In the data rows, 128 means zero.
Some points, one per row:
[ 73 137 150 116  96  80 145 194 198 184 179 128  74  77  94  84 112  82 140 115  80  73 125 143]
[127  90  55  96 108 134  30 106  97  69  99 137 196 230 209 202 184 151 139 129 155 136 151 168]
[176 123 138 140 148 121 186 143 158 114 125 114  87 148 133 124 123  91 157 136  89 131 124 108]
[213 191 184 158 143 120 119 106 124 117 115  90 115 124  99 113  95  60 176 153 113 124 133  94]
[211 167 147 128 105 122 128 142 118  88 130 112 179 156 153 162 172 133 179 146 139 134 111  71]
[ 82  81  64  43  82  50 149 138 105 159 127 159 132 141 162 149 162 149  82 109 170 173 172 139]
[145 138 111  87 113 103 131 117 107  99 103  82 195 155 168 144 153 192 180 159 140 132 122  98]
[130 160 157 144 128 120 132  96 150 160 131 119  41  15   1  54 103  93 120  98  86 116 204 161]
[  0  86 111 176 196 213  99 166 133 184 160 119   0 195 176 167 204 170   2  78  90 105 217 255]
[149 122  73  95 105 141  72 140 118 121  99 115 189 137 141 164 148 126 117  83 209 185 136 112]
[ 68  70  88 153 194 255 189 192 162 164 182 125   4  48  87  82  50  65  41  53 126 135 116 189]
[126  92  91  87  82  57 106 150 132 128 130 151 200 174 154 165 175 143 158 163 144 124 101 185]
[179 193 157 205 177 153 175 105 157 123 101 145  12 145 118 122 113  82  67 110 110  96 153 122]
[ 86 121 116  82 214 180  66  68 103 104  80  78 194 190 164 154 158 177 127 142 191 175 149 128]
[128  87 111 100 112  89 128 137 126 116 102 138 192 218 197 234 201 162 152 140 119 153 152 156]
[158 136 141 214 196 162 173 117 148 127 155 170   0 147 145 142 122 129  34  88  93 144 165 116]
[144  96  98  67  47  52 167 106 104 110 156 144 161 117 101  90 106  80 145  94 139 142 111 115]
[158 138 133 124 121  94 101 131 160 132 124  80 131 117  78 112 103 116 120 135  94 125 104  95]
[ 29 137 173 126 143 138 155 154 122 141 132  85  57 146 142 121  99 103 100 120 116  90 169 185]
[ 91  45  91  55 159 255 123 255 255 255 237 234   0   0   0   0   0 135 113 108 107 105  76 151]
[ 73 133 121 107  87  63  28  58 145 136 140 167 214 194 217 196 202 202 147 126 115 101 110 202]
[  1 134 177 144 133 144  42 135  94 113  98  86 158 188 186 236 211 185 109  90 116  73 186 210]
[107  99 118 122 150 191 150 168 162 146 127  99 120 100 105  82  76  78  97  84  91 102 120 147]
[101  46  38 156 180 217  80  70 127  97 180 182  87  73  89  89 118 162  63 140 192 186 154 140]
[112 126 105 110  91 101 129 163 141 121 134 109 134 124 130 122 137 110 163 119 114 117 126 183]
[219 163 159 136 105  85 133 146 114  99 114 128 220 177 151 132 132 104 176 171 127 122 111 103]
[102 124 130 145 105  66 106 135 171 139 110 102 182 181 179 183 159 138 148 158 107  92 123 202]
[ 56 162 150 105 115 103 171 183 132 133 106 142  84  64  83 112  90 119 130  98 127  91 137 137]
[154 109 122 129 128 119 184 176 147 134 113  69 195 153 135 118  90  61 149 138 105 142 113  93]
[151 159 110 108  99 157 111 121 135 147 214 200  75  65  59  37  25  81 137 127 128 112 160 144]
[ 78  64  70  39  90 180 205 168 172 164 202 178 138 168 139 153 128  95  67 144 109 139 128  87]
[181 148 134 142 139 122 141 122 117  78  63  39 138 123 120 167 141 120 190 165 142 124 121  75]
[107  59 162 169 210 174 127 102  94  69  98  52 128  84 114 147 117 251 134 112 116 186 177 139]
[ 94 134 107 115 116 138 161 133 126 123 139 133 133 163 176 160 141 110  67  70 112 114  75 104]
[203 164 126 156 146 164 146 182 142 144 152 138  58 107 106 102  71  44 137 113 118 136 126 101]
[ 97 123  78  70 161 144 113  99  93 106 102 164 195 145 129 120 117  83 157 109 127 122 105  93]
[175 111 119 118 136 162 148  65  56  85  61  43 184 165 190 182 255 255 176 209 162 158 136  91]
[179 125 174 137 111 103 176 142 150 118 151 158 137  97  74  61  40  68 156 138 101  94 101  81]
[153 144 150 133 117 101 151 109 140 148 152 110 197 153 135 151 122  82 148 125 125 114 153 110]
[151 103 165 140 174 158  74 108 115 127 134 131  80 104  77  52 107 156 112  95 106 127 139 101]
[118  78  63  88 139 133  17 114  81 108  79 190 239 216 237 207 184 210 164 173 162 134  87 168]
[175 124 134 121 106  76 110 115 100 128 177 161 236 190 178 146 131 152 164 149 126 115  95  81]
[206 162 179 139 116 120  66 105 108 102  65 195 222 188 173 167 238 203 194 158 133 120  98 135]
[ 59 147 163 164 160 152 114  82  65 108  79  51 152 161 221 217 231 255 162 162 115 127 153 138]
24 more points follow, each with its number after it:
[104 139 139 144 135 154  52 126 106  81  59  45 244 196 166 152 125 130 161 150 151 157 119 172] 0
[174 147 175 151 125  95 156 144 117 126 128 118 202 149 134 114  83  64 177 134 154 115 104 113] 1
[118  80 128 100 123 130  98 107  99  73  78  80 210 156 153 130 112 118 149 150 160 113  82 111] 2
[123 124 126 118 124 115 190 165 136 119  87 103 206 162 136 120 126  94 152 147 121 124 114  92] 3
[182 154 182 155 130 104  94 126  93 127 157 171 124  99  68  68  52  37 172 142 121 105  76  98] 4
[185 166 157 238 204 196 154  58 112 119 177 215   0 164 158 156 151 156   4 146  90 171 168 142] 5
[162 112 119 113 130  99 105 115 136 100 105 116 156 196 195 186 183 169 171 148 105 115 104  64] 6
[149 227 205 197 215 203  92 117 107 117 115 134   0  90 126 116 115 101  45 167 129 140 146 148] 7
[123  67  76  96  98  79 136 131 166 158 154 160 142 104  76 103 158 148 131 127 145 149 123 123] 8
[171 130 138 171 152 129 135  78 146 104 163 195  94  79  79  62  44  47 136 113  83 122 133 150] 9
[173 193 151 130 120 126 126 116 104 130 141 148 179 150 133 124 126 105 142 137 145 148 151 121] 10
[169 110 128  92  96 135 157  80  85  86  61  57 184 170 172 156 201 254 145 177 152 151 133 126] 11
[170 119 117 142 117  89 180 142 111 116  78  69 182 177 163 143 123 179 166 172 164 151 114  87] 12
[147 117 113  71  85  60 152 180 143 137 103 141 146 117 104  89 139 103 159 152 138 130  90 139] 13
[  0  97 120 162 208 183  80  89 128 113 126 230  29 215 215 183 185 192   0 109  75 185 199 255] 14
[ 64 179 184 161 127 103 128 123 146 122 104  66 114 199 167 152 133 131  97 144  96 108 162 169] 15
[ 74  37  58 135 125 104  71 151 175 220 202 155  89  51  44  97  92 190  81  88 140 135 169 162] 16
[167 112 120  95 129 132 136 137 126 103  72 100 206 166 146 125 135 106 117 165 141 133 108 122] 17
[ 81  92 108 154 115 135  87  42 131 210 186 166  42  26  19  41  63  93  48  86  85  82 199 172] 18
[115 149 186 152 133 121 145 116 107  83  79  99 159 121 101  94 120  93 154 173 152 142 121 103] 19
[187 110 143 190 190 153 133  90 102  71  63  99 120  86 104 165 160 128 156 171 133 125  92  50] 20
[177 137 168 138 119 111 132 116 114  88 111 130 157 123 113 101  93  69 141 141 141 106 164 128] 21
[167 182 145 134 180 151 101 109  90  74  71  45 152 105 174 196 185 159 167 181 161 147 112  82] 22
[117 130 149 126 128 150  24  63  96 155 160 215 178 143 136 138 127 160 141 124 145 140 112 190] 23
Which three of these numbered points are nearest to each point below, looking only along the 4 directions in which the first points spread most? Their numbers follow each, nearest first.
[112  60 122 105 135 110  58 126 112  82 123 138 112 111  82  66 100  90 126 148 122 117 118  73] > 8 21 10
[206 195 143 117 108  78 126 148  88 160 123 105 168 140 117 104  67  68 182 131 170 138  98  97] > 1 21 3
[135  96  92 201 203 234 151 148 155 135 120 182   0 173 151 127 127 151  64  87 137 156 167 140] > 5 7 18
[138  65 145 197 152 150 111 112 127  85  74  12 114 131  92 170 166 128 169 159 105  91 117  78] > 20 19 22
[ 84  85  82  54  42  65  79  97 154 143 154 255 149 148 170 182 173 215 155 103 134 182 160 179] > 23 8 2
[206 188 183 148 143 118  94 136 107 100  96 132 176 186 156 154 153 111 179 167 153 135 114 103] > 12 10 6
[144  98  82 132 135 179 119 152 146 114 122 255  73 149 158 158 168 180  87 117 130 119 134 160] > 23 8 16
[105 122 109 100  67  97 115 151 138 107  88  53 234 180 192 164 162 145 158 178 164 133 109 124] > 6 0 2
[ 69 137 188 166 145 109 184 110 123  98 118 102  78 164 165 148 131 143  57 145 104  96 183 141] > 15 5 7
[181 132  81 126 117  89 112 107 140 110 108 115 221 185 194 180 171 187 182 158 133 134 105  90] > 6 0 2
[171 127  89 153 130 158  58  44 101  87  62 119 188 181 198 188 226 255 162 162 161 147 120  86] > 11 0 22
[140 132 142 137 111  97  92 166 104 161 135  75 203 150 149 164 138 165 209 160 149 121  90  72] > 17 12 2
[175 129 111 120 112 146  18  31  89 107 113  91 190 186 217 238 255 255 186 174 153 152 133 116] > 11 0 6
[ 75  41  63  53  71 131 183 181 195 152 162 166 135 155 165 142 124  88  60 135 102 111 133  86] > 8 13 16
[131 140 141 130 113  95  71 127 115 103 123 102 182 178 167 135 124 131 157 154 131 118  81 188] > 6 17 2
[127 105  74 100 106  95 141 156 102 110  80 193 228 176 162 158 129 172 118  68 169 147 104  75] > 2 23 17
[126 148 168 148 177 146 158  90  84  71  66  26 143 125 193 181 209 205 186 185 140 135 111  87] > 22 11 0
[ 96  66  84  89  98  76  85  97 107 183 169 239 171 133 144 164 140 183 105 142 149 172 155 129] > 23 8 2
[ 45  84 118 255 255 245  93  73  65  69 100 127  86  50 105 116 104 157  74  91  87 240 220 212] > 5 7 14
[ 53 170 165 144 112  99  85  83 148 124 104  97 141 202 188 193 170 135  80 121  86 130 135 181] > 15 0 6
[134 182 169 155 131 108  50 151 133 162 172 121  87  70  44  48  63  59 129  86 154 123 128 136] > 9 4 21
[138 179 162 170 146 141 123  84 131 102  98  66 138 144 166 159 185 175 117 152 148 123 153 109] > 22 0 12
[ 36  59 140 162 182 175  30  89  86 122 149 218 115 185 255 249 236 255  51 111 121 111 185 255] > 14 23 0
[225 179 157 131 115  86 124 128 121  92 119 104  83  51  83  69  74  52 139 131 123 144 113  81] > 4 9 21
[144  78  74  54 111  91 172 112 132 140 130 111 116  86  94 110 154 116 112 145 100 134 132  98] > 8 13 10
[146 145  98  75  82  95 118 128  92 131 142 107 191 152 131 103  81 176 101 105 130 114 148 120] > 17 3 10
[160 144 123 116 137 117 108 131 103  94  89  70 158 153 206 187 206 191 173 149 122 125 113  83] > 0 6 11
[127 152 149 147 139 144  94 130  98 104  75  70 211 173 154 160 175 158 161 146 168 160 137 129] > 0 6 11
[172 149 129 110 111 121 191 152 121 109  90  61 160 159 135 146 131 101 179 135 134 154 124  97] > 10 19 3
[196 177 148 124 100  70 156 131 145 137 185 150 112  80  72  75  65  49 126 107 119 117 109 101] > 4 9 21
[144 100 169 199 209 236 182 188 154 132 211 230   0  96 127 122  99  82   0  36 120 172 139 106] > 18 7 16
[172 151 168 170 145 173  72  56 149 138 112 119  99  66 149 123 104  94 135 142  97 117  96 149] > 19 21 10
[165 131  97 120 123 162  98 128 133 111 161 134 194 176 170 148 121 125 202 168 156 148 120  86] > 2 17 12
[ 60  86  93 151 165 165  44 150 177 181 165 161  63  32  53  48  91  98  91  50  59  71 190 170] > 18 16 9
[ 72 183 178 150 151 128 105 108 121 131 141 109  75 174 160 152 134 101  52 141 128 140 137 205] > 15 5 7
[122 171 156 236 224 215 121 143 161 149 121 110   0 104 115 110  79  77  49 100 121 137 169 151] > 7 5 18
[203 140 144 137 107  81 200 133 135 159 130  96 171 151 149 132 120  80 164 182 145 150 132  89] > 1 3 21
[193 142 154 143 137 128 205 122 137 143 163 176  16 103 121  96  77  52  96  80 133 139 114  70] > 9 4 21
[ 97 156 164 148 121 155 121 141 116 120  88  62 121 184 166 176 180 147  86 106 116 128 128 122] > 15 0 6
[162 118 107  93 119  95 170 118 119  88 152 128 132  95  72  76 121 103 108 157 124 108 128 107] > 21 4 13
[157 157 181 225 204 165 134  76 143 141 121 135  36 192 161 142 193 174  57 165 110 141 161 158] > 5 7 15
[197 143 142 139 136 117 178 155 140 128 150 127 100 169 141 119 101  94 145 132 113 124 119 107] > 21 19 10
[157 180 118  83  88  97 105 166  97 156 191 208 166 135 151 150 105  99 183 131 175 128 108 100] > 13 3 8
[140 123  93  58  54 117  77 121  96 108 110  92 202 146 139 151 177 150 104 143 187 150 117 134] > 2 23 17
[156 101  98 129 125 100 184 183 140 134 107  93 223 176 143 141 111 108 172 135 133 137 107  77] > 3 17 10
[ 41  69  94  74  86 221  77 176 164 192 208 178  68  30  46  99 135 155  92  54 101 105 255 250] > 16 18 8
[205 178 155 159 135 122 124 140 117  98 160 116 179 160 143 121  99  71 179 166 158 123  97  85] > 1 21 10
[157 133  90  76 115 132 106 140 100  89  64  85 229 175 162 154 162 205 146 163 192 145 118  98] > 2 11 0
[214 169 142 124 141 142 158 167 132 121 101 162 101 128 103 101 101  94 120 134 125 124 106  90] > 21 4 19
[207 189 162 151 129 103 104 127  98  89 144 136 208 168 153 124  94  76 184 143 155 142 115  90] > 1 10 12
[179 137 135 145 146 153 152 164 130 152 202 158  24 135 127 114 107  71  89 129 186 149 129 104] > 9 18 21
[183 132  86 145 126 123 106 131 112 136 123 107 172 163 132 117  97 118 102 121 105 134 131  90] > 10 17 3
[ 69  11  47 146 108  90 132 113 191 155 171 154 108  80  57 156 138 186  75  99 156 134 196 152] > 16 8 23
[ 77 150 184 181 174 211  84 116 122 124 105  69  83 109 100 147 156 123  67 138 111 115 100 179] > 5 7 15
[ 60  88 100 122 122 157 185 208 175 156 117 136  50 110 145 133 118 146  83  74 102  76 156 165] > 16 18 15
[120 147 133 116  99  97 117 135 152 170 126 119 167 131 138 125 163 131 170 157 120 116  97 178] > 3 10 17
[ 83 193 155 172 185 169 117 108 145 119 116 113 116  77 105  79  76 138  32  79  89 110 116 137] > 7 5 9
[182 140 122 145 120  79 151 134 128 172 142 125 171 148 118  90  82  74 141 130  96 115 151 103] > 1 21 13
